In the rows, 128 means zero.
A single turn carries every row of the set below to another of its rows. Some are shown first; where does it send the rows asked next?
vaku: [133 156 137 126 127 123  92 149 118 110 113 125 121 131 139 134 113 159
 151 139  85  91 123 138 120 103 136 134 175]
loti: [111 145 146 109 126 118 105 156 119 100 104 117 117  94 138 143 113 140
 139 120 110  97 132 155 129 116 148 147 104]
sal: [129 134 143 109 128 120  86 159  93 115 103 112 118 122 123 122 110 128
 151 102 120 105 125 124 115 117 134 181 150]
baruf: [142 150 140 118 124 109  95 149 147  90 108 115 114 160 113 140 113 131
 144 118 110  83 126 140 102 120 127 148 143]
Moto: [102 138 149 122 120 128  90 157 142 109 122 145 105 139 137 116  98 131
 157 128 107  78 134 147 128 127 121 141 153]
Sem: [101 160 117 107 131 113 100 156 110 114 101 122 122 108 137 110 140 116
 131 134 105 111 127 135 108 124 133 152 145]
zok: [128 148 143 119 122  99  74 166 122 118 122 124 112 114 144 115 127 112
 120 141 119  93 145 125 122 121 132 160 139]
nufa: [122 141  97  93 118 120 121 161 127 125 100 118 116 129 142 139 125 130
 151 119 115  81 124 126 128 121 122 143 153]
kib: [116 137 151 129 145 109  83 146 129 112 117 137 108 124 148 127 117 135
 141 131  98  86 157 129 131 103 124 143 157]
Segib: [134 148 115 104 126 118 133 160 143 120 106 118 122 109 150 131 114 124
 148 121 109  98 122 136 113 119 137 146 177]
Sel: [137 142 142 108 119 112 113 140 106 119 129 116 119 147 149 130 123 144
 158 117 105  94 115 146  96  98 126 136 159]
Mifa: [120 149 140 113 139 105  99 146 136 103 114 122 123 128 149 147 108 137
 130 111  81 106 132 137 133  88 117 146 136]
zibap: [136 145 137 107 120 114  74 160  95 105 125 118 117 113 115 130 111 141
 155 110 105  83 142 126  97 109 114 152 150]
nasev: [104 145 119 133 129 117 124 152 117 130 117 113 124  99 151 136 112 125
 143 118 111  90 122 149 125 117 143 147 131]
tafis: [106 123 159 107 139 128  99 164 124 107 125 119 109  91 140 123 114 124
 139 122 107  85 149 147 145 116 136 150 141]
pakos: [112 154 156 112 131 115  80 162 143 111 116 121 132 130 141 114 114 106
 125 133 110 105 118 142 102 110 121 151 127]
maniz: [126 117 154 108 135 131 119 157 127 111 127  99 125 126 128 138 129 140
 129 123 120  79 117 155 127 137 135 141 131]
Likos: [122 157 150 105 147 121  73 149 130 105 101  98 124 125 139 123 126 130
 132 139 104 102 135 138 105  98 126 134 156]
Fesa: [134 142 126 107 125 117  97 156 133 137 107 122 116  84 144 120 116 111
 142 120 113  88 140 126 137 111 129 155 151]
foten: [141 154 129 113 124 148 129 168 116 113  97 127 114 121 116 116 108 126
 163 113 102  93 115 153 127 118 126 155 127]
Bezu: [123 159 126 106 132 133  84 185 112 113 118 116 115 145 126 117 122 127
 138 145 129 103 128 142 115 129 140 140 130]
bebi: [120 139 138 118 120 127 123 170 133  83 122 114  99 144 122 133 105 141
 162 113 101  84 126 143 124 109 127 149 126]
tigu: [130 138 138  97 133 136 111 174 141 110 132 131 110 110 128 107 108 124
 134 107  96 108 137 151 142 118 118 148 147]
fev: [115 140 158 111 124 130 119 167 123  97 139 110 122 103 133 134 114 139
 134 134 105  83 123 167 114 138 137 138 153]
las: [128 125 141 111 149 108 127 164 107 111 117 119 117 122 130 130  99 107
 158 113 110  98 134 118 113 118 129 171 148]
biba: [132 153 153  98 108 125 103 151 120 104 136 122 105 116 149 144 124 151
 157 115 103  94 124 127 145 120 115 135 151]
matul: [117 145 139 104 136 135 118 162 102 103 128 120 107 146 115 134 113 139
 159 109  77  95 136 143 130 122 120 146 141]
sukob: [140 147 128  94 136 115 106 165 126 101 123 148 131 129 144 123 129  99
 148 131  99  91 124 117 121 124 151 138 155]
Gaf: [171 142 134  97 124 112 107 161 133 119  98 120 114 108 132 121 119 131
 123 124 107  99 139 134 135 118 145 153 136]
Gire: [139 139 143 112 105  97  86 152 125 102 103 133 108 133 140 128 114 134
 142 154 109  69 132 128 125 129 138 153 137]
fer: [129 142 139 128 125 122  95 165 120 117 123 116 116 175 133 127 112 125
 156 117 107  84 128 135  99 121 138 151 135]
beto: [125 154 144 110 145 135  88 153 110  92 110 146 122 124 141 136 111 138
 141 120  99  85 127 133 127 122  93 154 137]
lovus: [137 147 145  92 117 108 100 152 108 109 142  98 116 131 127 121 123 123
 154 133 116 113 102 145 102 119 146 148 150]
duki: [122 158 156 123 127 125  98 167 120 118 105 128 112 133 138 119 114 137
 140 132 118  93 114 106 117 118 121 164 113]
sufem: [132 145 120 102 134 112 109 164 148 108 117 121 117 109 123 132 111 123
 148 118 109  86 121  96 119 114 139 156 122]
pamob: [156 158 127 102 121 121 101 157 120  98 101 123 126 131 103 121 123 111
 135 128 102  90 112 147 111 134 119 159 138]
vupom: [158 140 114  95 116 108 102 157 124 105 117 102 119 132 129 130 124 110
 163 131 109  82 118 128 101 133 123 157 138]
sikun: [151 145 140  91 136 141 115 154 115 119 106 102 115 110 113 134 118 129
 161 108 111  96 131 155 114 138 133 146 135]
nuz: [118 138 143 119 137 114  99 154 127 100 131  89 122 111 151 149 102 131
 140 135  96  79 126 145 130  97 126 136 139]
Gumi: [115 154 119 103 122 111 100 144 136 115  95 135 126  93 140 121 118 115
 163 138 100  90 119 132 110 111 122 144 131]
furi: [147 152 141 105 122 136 110 169 120 110 128 140 122 105 161 129 128 124
 153 115 130  85 133 152 115 133 136 131 136]
ven: [118 141 145  87 125 121 123 165  89 101 133 119 120 136 141 137 116 125
 147 118 107  88 126 167 106 114 144 137 148]
pepo: [135 136 153 117 145 114 111 169 114 111 134 119 119 115 120 133  97 121
 156 117 117  76 152 134  88 115 122 142 138]
Nug: [144 141 130 115 155 125  99 145 125 109 126 122 123 137 122 130 120 144
 154 143  88  96 122 132 131 111 115 126 156]
Pelaf: [128 154 136 109 115 117  93 186 116 100 116 107 118 133 147 117 123 129
 125 143 115 108 117 138 113 122 158 160 151]
Tevu: [124 149 173 104 126 123  88 155 131 116 123 122 118 146 131 132 121 130
 140 120 108 103 117 118 135 124 158 144 154]
Kug: [131 141 136 100 153 135  90 160 141  92 119 130 129 104 125 141 106 126
 134 101 115  80 133 143 118 128 134 146 126]
fab: [132 154 125  85 135 119 116 147 109 121 116 120 120 126 127 137 109 117
 168 119 110 107 119 150 112 111 155 136 164]

sikun turns into matul
Nug turns into Bezu
Now find these:
nuz turns into Likos
pepo turns into zibap
baruf turns into pamob
Mifa turns into pakos
biba turns into Tevu
Fesa turns into tafis
ven turns into Sel
Gire turns into Gaf
sufem turns into Kug
fev turns into vaku

A single turn carries every row of the set below to another of its rows. Some are shown first; where does it send the rows asked next?
Defuz: [114 123 128 133 109 130 117 116 105 160  99 133 136 108 119 116 138 142
 131 137 127 144 128 137 156 116 113 139 133 134 140 121]
bazuf: [118 133 136 143 123 121 122 111 147 125 125 100 123 115 123 114 140 136
 132 115 129 123 137 105 102 126 125 143 131 140 118 113]
bivup: [142 139 133 154 151 118 130 133 143 121 152 154 117 109 116 129 135 147
 120 144 129 142 135 114 118 136 124 139 135 119 147 131]
Kavi: [117 130 132 141 117 121 110 116 153 124 137 100 139 113 119 112 136 143
 135 124 134 116 129 110 106 132 123 140 130 141 132 122]
dofov: [121 116 141 119 119 120 149  90 134 145 134 124 141 112 137 130 138 146
 120 136 128 148 121 105 139 139  95 124 140 127 138 125]
Mif: [130 127 134 132 118 152 148 141 108 136 126 157 125 122 123 121 140 115
 115 121 112 128 147 131 129 123 122 129 132 130 146 140]
feda: [ 96 137 131 116 127 150 109 121 128 129 116 139 123 119 143 116 133 109
 126 134 146 141 135 133 110 142 135 135 118 140 137 108]
fopav: [125 122 128 128 112 131 112 114 110 156 107 136 131 105 118 112 145 140
 135 142 128 146 124 132 161 118 104 133 138 133 135 123]
Rasaz: [116 118 125 131 117 128 114 111 105 159 107 135 131 110 115 109 142 135
 124 142 131 134 132 135 162 122 112 137 137 134 138 126]
bik: [126 115 131 126 115 131 122 113  98 155  97 129 134 106 118 109 143 139
 132 132 131 133 134 133 154 130 108 141 132 133 140 129]
boki: [140 139 134 163 155 117 140 122 151 132 137 149 111 123 123 135 137 145
 135 130 127 130 139 113 119 135 119 132 129 121 146 129]
duva: [ 98 133 141 121 111 150 105 125 130 136 122 131 131 119 144 116 124 118
 126 134 149 138 136 139 102 132 131 127 115 138 148 123]
fiso: [107 131 134 113 118 146 101 117 123 132 114 129 138 114 155 123 132 111
 126 146 144 133 133 130 110 130 136 126 111 134 134 114]
lopu: [125 127 131 137 116 149 135 138 112 138 125 164 135 121 121 117 137 119
 104 130 117 131 153 131 129 136 122 137 129 123 142 148]
buf: [101 136 125 129 120 152 111 119 125 131 109 137 123 117 142 117 132 107
 131 133 150 132 133 138 103 127 132 131 120 142 141 112]
Gafa: [126 110 123 145 151 114 116 146 126 136 142 147 144 126 145 142 129 128
 120 146 122 148 115 137 143 123 109 120 120 137 129 123]
rozi: [139 142 136 157 144 118 124 134 155 133 142 146 118 121 119 127 139 157
 135 134 115 135 136 114 122 129 123 131 122 122 150 136]
Vago: [130 136 141 136 119 118 119 116 139 125 139 105 137 105 111 110 142 130
 132 116 139 129 127 102 103 135 120 152 134 132 126 121]
Salu: [133 127 129 129 108 151 139 132 111 148 121 159 132 116 132 133 133 120
 111 137 117 126 146 129 135 115 115 127 123 119 151 145]
fes: [154 142 128 149 148 112 127 136 150 135 140 151 120 111 125 143 131 149
 128 144 127 134 136 113 130 123 113 130 127 113 143 129]
gebe: [108 138 131 122 125 146  97 122 126 131 114 136 136 109 142 108 136 104
 123 131 150 145 135 129 107 147 135 134 115 129 141 123]
Veno: [124 109 129 135 148 110 119 142 131 136 152 154 140 129 142 139 133 123
 119 147 123 152 118 130 132 118 108 125 121 136 121 123]
Sug: [131 138 143 133 118 116 114 109 150 134 128  99 143 111 122 124 138 142
 132 128 135 116 130 103 122 132 118 144 130 135 119 111]
derib: [126 113 117 111 138 115 122 136 124 134 108 116 132 102 147 125 125 147
 140 137 131 153 121 125 103 131 124 119 118 113 126 111]
Sulet: [134 117 121 107 137 113 117 137 122 138 108 125 131 105 142 114 128 143
 143 133 134 157 129 128 105 129 129 114 121 116 118 113]
nuza: [121 119 143 129 120 114 154  96 137 144 132 124 148 114 136 133 135 148
 122 130 121 145 117 105 134 132  98 129 141 127 147 125]
Bupuv: [101 138 123 130 115 146 108 115 120 130 111 135 133 110 153 118 121 118
 120 137 154 138 135 138 112 131 123 132 107 130 142 112]
redag: [143 139 132 154 157 114 129 129 146 127 144 154 108 109 127 126 138 141
 136 129 129 137 138 117 123 130 118 132 138 118 152 131]
taz: [135 121 126 105 141 120 123 136 126 127 113 124 131 103 151 122 125 145
 137 136 141 165 125 125 104 136 120 114 121 127 127 111]
nub: [129 105 126 135 145 112 113 138 129 136 147 146 143 125 144 136 132 125
 126 145 130 147 117 134 143 126 101 118 125 135 117 125]
notu: [127 128 131 138 117 153 140 146 116 149 128 151 125 126 122 128 132 126
 113 127 120 126 143 135 127 131 119 125 114 120 158 149]
verip: [142 139 137 162 151 120 132 126 148 116 135 150 125 115 123 136 137 154
 135 137 123 134 124 111 132 127 121 133 120 112 148 120]
lemis: [129 128 137 147 123 151 142 142 118 142 120 156 122 127 127 128 132 113
 109 119 118 130 150 135 128 120 116 123 126 129 146 142]
Vur: [124 129 136 148 112 118 118 108 142 116 128 101 145 106 131 116 130 142
 133 116 131 124 133 103 113 122 123 140 125 131 120 115]
gubir: [122 115 129 127 115 124 155  98 136 137 138 126 146 113 125 135 139 142
 120 130 127 144 119 100 139 135  96 136 144 139 141 126]
zasiv: [134 113 117 103 134 121 125 136 118 135 115 124 127 104 144 121 133 147
 142 143 131 154 121 126 109 132 118 115 118 115 115 113]
pog: [123 105 125 142 153 116 105 141 125 132 139 155 131 120 144 137 134 130
 127 148 124 156 125 130 140 121 111 130 118 136 123 128]
popu: [126 118 134 118 120 121 156  94 138 142 132 122 141 112 124 128 138 140
 121 131 130 145 116 100 132 136 102 126 144 125 148 123]
Guke: [129 132 136 142 116 150 145 145 110 137 116 153 132 125 125 130 131 127
 103 127 116 131 142 134 135 121 107 134 109 118 142 136]
tamug: [118 131 135 137 124 114 118 115 146 131 131 105 127 113 120 112 138 131
 130 110 135 121 140 105 112 136 115 153 135 136 115 118]

gebe turns into Vago
derib turns into nuza
Kavi turns into rozi
Now find these:
tamug turns into redag
gubir turns into pog
buf turns into bazuf
fiso turns into Sug
nub turns into fopav
Vur turns into verip
Veno turns into Rasaz

A single turn carries every row of the set below to another of its rows. Some are shown first; where does it send the rows asked next?
Guve: [136 143 140 119 130 133 107 109 108 134 114 149 143 120 102 125 141 110
 141 136 118 123 130 131 109 140 127 119 117 113 131 119 143  93 103]
Feno: [135 136 139 129 138 149 116 115 143 131 128 124 122 136 122 135 129 132
 140 164 141 126 117 140 107  95 146 140 121 148 139 130 140 135 127]
divop: [128 132 136 115 142 145 124 135 129 130 131 128 126 141 117 120 135 121
 118 150 123 143 111 140 134 128 117 134  83 115 142 117 152 134 141]
talo: [147 102 134 134 146 124 125 130 107 142 117 143 120 115 137 120 129 113
 145 140  95 110 118 140 121 140 138 116 117 129 115 116 120 129 112]
kovin: [147 112 140 132 142 134 134 135 136 129 141 112 151 144 135 142 114 114
 124 142 128 131 122 132 140 105 143 124 120 132 119 125 132 149 135]
mazag: [134 143 143 116 137 129 112 107 111 134 119 148 139 127 106 123 141 112
 138 137 120 116 133 129 108 147 127 116 118 118 133 119 145  93  99]
liket: [149 127 118 144 147 109 104 121 100 147 128 143 144 123 135 127 122 103
 138 110 130 125 126 107 119 137 122 115 139 119 134 109 118 120 108]
vezed: [133 140 138 120 140 147 119 134 127 129 127 123 122 135 117 122 135 118
 116 144 120 142 113 138 138 125 113 139  88 123 140 122 148 137 139]
fupel: [143 128 119 141 152 107 108 116 102 141 127 149 143 123 139 130 124 101
 135 115 132 126 132 114 116 138 124 116 140 120 133 108 119 119 109]
Zadiz: [115 125 134 140 142 144  88 121 123 130 129 130 128 142 129 124 121 119
 125 127 143 136 140 118 113 117 121 140 120 134 139 115 136 156 153]
pume: [110 117 141 127 130 123 106 122 101 142 126 124 136 135 114 152 134 113
 135 127 108 105 151 129 106 142 124 118 121 106 113 121 131 145 115]
Balis: [145 131 123 117 133 112 131 122 146 126 119 125 146 141 126 128 115 135
 114 137 146 160 114 122 121 125 126 119 123 127 155 112 138 130 123]
kuv: [144 128 116 144 151 109 104 119  97 140 129 145 140 128 138 132 119 102
 133 114 132 125 125 111 120 144 123 122 140 116 132 106 122 123 110]
nesa: [122 112 114 131 112 122 108 110 106 138 117 133 120 136 134 130 111 133
 148 135 118 120 128 131  88 134 143 118 134 124 147 120 127 127  98]
Vebat: [116 131 138 147 140 143  93 118 125 131 134 118 131 148 128 129 120 124
 121 137 142 134 133 120 116 115 113 139 119 134 138 123 133 159 151]
kapa: [152 107 133 131 142 121 122 134 107 144 116 140 118 115 134 123 128 116
 147 142  93 117 121 142 126 142 142 116 117 129 116 116 121 125 113]
Doke: [143 139 117 127 133 120 127 121 144 129 118 122 141 141 124 132 119 131
 118 144 145 161 110 114 132 122 129 123 121 127 153 120 136 134 123]
temug: [149 104 136 132 143 123 122 135 106 143 120 137 118 109 135 117 127 117
 146 140  94 111 119 140 123 137 140 116 117 130 118 118 118 124 108]
zegu: [104 111 141 127 125 125 105 121 105 135 125 124 140 128 117 151 135 112
 136 122 109 106 144 128 112 139 120 117 119 101 116 120 129 140 111]
sogef: [134 148 140 121 134 133 109 103 105 134 120 147 137 123 106 124 136 116
 143 144 116 120 130 131 109 147 126 113 115 117 133 118 144  96 105]
befed: [107 111 133 127 127 127 110 120 105 141 124 124 140 136 115 146 134 112
 136 121 107 107 154 123 110 144 123 118 122 105 118 122 130 138 113]
tifel: [113 129 138 141 141 136  93 121 129 132 137 119 129 144 129 127 124 122
 123 137 146 138 137 115 115 119 117 133 117 137 141 115 127 160 155]
buruz: [146 106 132 124 150 131 137 134 136 133 137 121 160 145 129 151 118 118
 129 141 131 130 121 131 129 106 143 117 118 130 115 118 134 151 135]
valuk: [135 131 136 113 149 137 118 135 128 134 116 124 120 139 116 116 136 121
 117 142 122 139 118 137 134 134 113 140  84 114 139 117 151 135 143]
finuf: [144 126 141 122 138 147 108 114 146 131 128 130 120 139 121 134 129 127
 145 159 143 119 117 138 101 104 147 139 124 151 132 122 141 133 134]
vofu: [141 131 119 126 127 116 124 119 149 128 121 122 137 144 128 137 128 126
 119 145 150 162 110 118 125 122 127 122 126 124 155 117 134 130 128]
gonep: [144 107 142 125 146 138 132 135 133 129 139 116 160 146 126 141 119 113
 131 144 129 139 124 131 135 103 142 121 121 131 121 120 128 147 144]
nobi: [114 109 116 135 112 124 109 110 108 138 118 136 117 129 136 131 116 140
 142 136 117 118 127 132  88 135 138 117 130 127 146 118 124 126  98]
Sog: [120 109 115 132 107 124 112 111 108 138 115 139 115 131 129 129 121 133
 144 137 116 119 127 130  86 136 140 119 135 130 149 115 127 126  98]
vud: [141 133 136 121 141 146 110 116 141 138 134 125 124 144 121 132 134 125
 145 161 145 126 115 137 102 100 147 142 116 148 143 127 139 130 132]

divop turns into gonep
temug turns into zegu
mazag turns into talo
Now find these:
buruz turns into Zadiz
kapa turns into pume
kovin turns into Vebat

A single turn carries every row of the set below to another of its rows. Some are shown first; where does it send the rows asked next?
Duz: [121 128 136 139 138  99 143 137 159 124 129 127 111 123 135 134 126 133
 124 125 120 113 111 132 135 135 131 119 157]
Lum: [128 106 110 146 115 137 116 112 142 136  98 131 125 128 130 132 132 132
 136 144 117 145 135 143 127 107 131 116 121]
budog: [132 140 131 136 123 105 137 136 123 138 124 125 119 132 142 149 129 117
 120 131 119 122 102 128 137 146 131 132 157]
Sufep: [114 134 128 120 125 131 138 138 142 101 119 128 149 125 130 111 142 148
 153 108 120 149 101 132 108 120 120 140 115]
reka: [131 133 123 111 125 146 144 136 135  94 130 136 149 112 122 121 138 144
 140 119 116 148 112 107 124 127 115 127 112]
kos: [123 136 131 129 126 110 153 136 137 111 135 119 131 130 138 131 140 125
 105 138 110 108 115 128 142 130 124 114 151]
Fefi: [129 108 113 139 121 151 129 127 142 124 109 125 121 134 129 138 140 119
 108 142 117 143 144 123 119 107 131 128 118]
fepeg: [158 114 133 138 140 115 132 138 123 120 117 145 123 127 119  98 104 139
 132 123 137 133 106 141 118 135 130 127 125]
zeve: [133 117 123 138 114 140 108 135 118 139 111 134 119 137 129 124 141 118
 127 141 127 163 144 141 133 129 128 138 117]
fugep: [143 105 136 145 152 123 133 136 118 127 115 130 130 124 117 128 123 132
 120 109 131 137 115 153  95 131 135 141 123]
bido: [134 151 127 130 125 113 141 127 126 128 131 118 126 135 136 129 142 132
 124 148 116 112 111 125 147 129 108 129 159]
luma: [113 115 121 138 108 150 130 118 130 133 115 123 122 130 124 126 154 122
 116 143 123 142 149 132 122 118 141 149 126]
fazot: [139 121 125 132 138 115 141 135 110 136 115 148 126 137 111 113 124 141
 118 127 115 126 107 162 107 120 132 124 128]
pitu: [119 139 129 125 121 146 136 130 138 112 145 131 144 116 116 129 122 135
 151 122 119 143 115 103 120 143 115 141 112]
Gonak: [120 159 133 113 121 137 138 139 134 121 128 136 141 116 119 114 124 145
 139 118 119 156 109 129 107 149 133 137 112]

Sufep turns into Duz
fepeg turns into fazot
Now find these:
zeve turns into Gonak
luma turns into pitu
Fefi turns into reka

